In the rows, zero is written as 128.
Families of rows that turns and mirrors carry onto each other, the same ones carrying the whole set onto itself: the rest of each named row's family, in list order:
4 families of 8 rows:
Tana: [102 156 151 135 134 157 123 137 122 117 124 141 156 121 158 121  96 145
 109 128 122 149 110 134 137 134]
bufet: [104 132 129 130 126 113 140 137 141 136 127 147 123 161 121  93 143 153
 101 100 138 123 166  93 113 131]
mimak: [100 110 133 139 112 103 157 159 117 126 127 127 120 141 102 151 143 124
 130 141 151 149 109 134 128 134]
zemos: [140 129 140 150 112 123 154 119 142 113 165 149 151 138 113 124 117 123
 131  89 102 131 124 137 105 139]
Nimo: [126 131 129 126 123 141 127 145 118 116 124 154 125 170 140 117 147 151
 106  77 160 131 144 106 120 130]
Fof: [129 134 113 123 122 116 142 111 140 130 131 111 135  94 124 144 114 111
 137 169  93 126 117 142 141 137]
podom: [141 137 124 117 128 132 143 119 130 138 145 117 135  96 140 167  98 125
 139 157 113 130 114 141 121 154]
gesuv: [158 132  96 127 119  93 138 130 146 139 132 118 108 131 112 142 150 107
 143 118 132  96 143 105 127 138]
guni: [ 95 134 153 122 129 165 130 129 121 110 117 143 150 131 148 123 116 156
  95 126 118 158 118 145 127 132]
dosu: [150 122 156 140 123 122 142 119 150 111 158 145 134 120 113 127 117 145
 123  82 117 119 108 121 120 156]
bup: [153 108  91 113 111 103 144 123 138 132 131 124 105 141 106 141 165 118
 134 118 133 108 153 115 126 133]
dobud: [155 153 111 114 137 159 114  96 140 124 123 138 142 120 161 113 117 135
 110 105 104 104 152 114 130 134]
kome: [113 106 135 130 121 106 141 150 141 124 134 122 127 159 109 165 142 158
 129 131 128 160 107 118 119 115]
seza: [ 92 131 131 131 129 165 123 138 129 106 120 146 142 124 145 140 105 140
  94 113 121 168 122 138 134 138]
seb: [102 117 140 140 118 109 152 157 136 123 118 138 111 160 113 150 128 132
 145 139 149 148  99 126 129 128]
buzo: [114 138 106  99 136 134 115 143 127 136  84 112 110 122 149 140 147 142
 107 155 148 122 138 112 149 130]
sozet: [108 137 112  98 132 133 102 141 125 136  92 108 121 119 139 136 127 130
 119 155 150 120 148 127 150 112]
mobok: [147 144 111 124 117  97 132 115 157 122 150 116 118 150 111 147 155 126
 131 144 146  90 140 122 126 151]
dem: [112 126 117 134 120 131 126 137 128 114 106 146 130 166 121  98 163 134
 102  89 143 123 145 106 137 110]
banu: [162 156 125 110 118 142 129  96 130 130 144 150 154 115 145 121 139 130
  92 119 109 105 160 118 125 141]
setol: [117 142  96 102 134 126 119 138 112 126  79 124 122 126 145 128 133 158
 107 152 129 111 147 110 148 123]
ganit: [119 122 129 137 105 130 121 146 132 123 117 145 124 163 142 104 157 136
 103  88 152 123 157 107 115 119]
tonof: [103 153 101 101 126 127 126 151 135 137  95 111 121 145 151 135 154 128
 114 160 125 137 154 131 132 118]
vef: [149 143 130 110 123 134 128 132 143 111 127 109 130 102 143 168 130 122
 135 142 103 134  98 160 137 144]
vova: [104 131 148 118 132 152 136 155 127 124 103 142 136 113 152 116 117 147
 106  99  94 164 124 130 126 122]
nup: [147 124 130 153 115 128 166 115 134 114 159 156 141 145 123 128 134 128
 121  92 106 134 112 122 106 155]
Zop: [140 124 146 146 112 133 150 121 147 124 177 140 139 137 122 132 129 104
 133  95 124 145 115 137 114 142]
Tigoz: [152 150 109 109 130 150 116 103 132 124 131 125 149 102 149 115 137 132
  93 102 102 105 158 124 124 140]
Kal: [164 131 110 121 119  97 145 117 129 145 130 118 119 135 117 125 156 118
 146 134 134  87 140 110 122 129]
tib: [140 170 123 110 130 141 125 118 145 123 120 135 127 105 155  97 132 117
 109 110 114  93 155 133 132 159]
gife: [ 96 107 117 141 127 117 141 161 129 117 112 115 107 148 121 139 124 132
 149 127 144 151  99 130 136 128]
nid: [134 146 118 113 144 128 148 115 136 127 132 115 136  98 117 161 108 128
 135 156  99 130 104 142 137 149]

Which other rows belong to the same family as bup? Tana, Nimo, Fof, banu, setol, Zop, gife
Which other rows belong to the same family as seza? mimak, podom, dobud, sozet, dem, nup, Kal

Families of rows that turns and mirrors carry onto each other, the same ones carrying the whole set onto itself: the rest of each named row's family, in list order:
4 families of 8 rows:
Pilu: [115 144 145 139 171 133 135 127 158]
biku: [ 83 103 130 132 129 123 123 159 116]
Fel: [120 143 145 144 166 136 135 134 165]
mokan: [117 103 113 139 123 113 137 143  94]
gazod: [ 93 133 144 135 153 136 123 146 166]
lese: [ 77 126 135 132 155 120 124 153 124]
zelel: [160 120 124 157 135 136 153 120 131]
giber: [116  98 119 141 115 122 140 145  96]
Ped: [157 122 125 152 127 136 158 119 130]
tugek: [ 98 122 144 135 165 138 119 142 165]
pab: [ 98 134 147 139 161 135 123 146 165]
Pudad: [154 126 132 157 146 143 146 123 156]
gadu: [159 126 124 152 141 131 152 116 131]
rori: [148 129 133 156 140 146 145 123 162]
Rol: [ 76 128 140 126 143 121 126 153 134]
tevut: [ 81  95 126 138 134 130 122 155 117]
kini: [139  98 116 151 108 136 148 133 113]
Navu: [ 79  99 125 136 132 129 118 156 122]
ropo: [140  95 116 152 114 131 145 136 107]
tovo: [119 104 115 141 120 117 143 137  94]
zezu: [ 76 124 136 129 149 119 125 149 121]
Sudok: [161 118 124 148 142 131 151 117 126]
bape: [120 142 144 142 173 138 137 128 156]
tamo: [ 99 128 141 139 162 142 121 141 168]
gasaf: [155 119 126 156 144 145 140 120 157]
kopuz: [137  93 108 160 119 132 142 136 112]
nalon: [153 120 126 158 148 139 138 124 161]
tud: [ 77 121 139 128 146 122 122 156 129]
zaraz: [134  91 109 152 113 132 138 137 111]
lopim: [111 103 121 135 111 121 142 143  97]
Gekad: [122 148 145 143 159 138 140 129 165]
zanef: [ 83 101 128 131 120 127 126 156 117]

Which other rows belong to the same family as bape? mokan, lese, tugek, tevut, Sudok, kopuz, nalon
Which other rows belong to the same family as gadu? Pilu, Navu, tovo, zezu, tamo, gasaf, zaraz

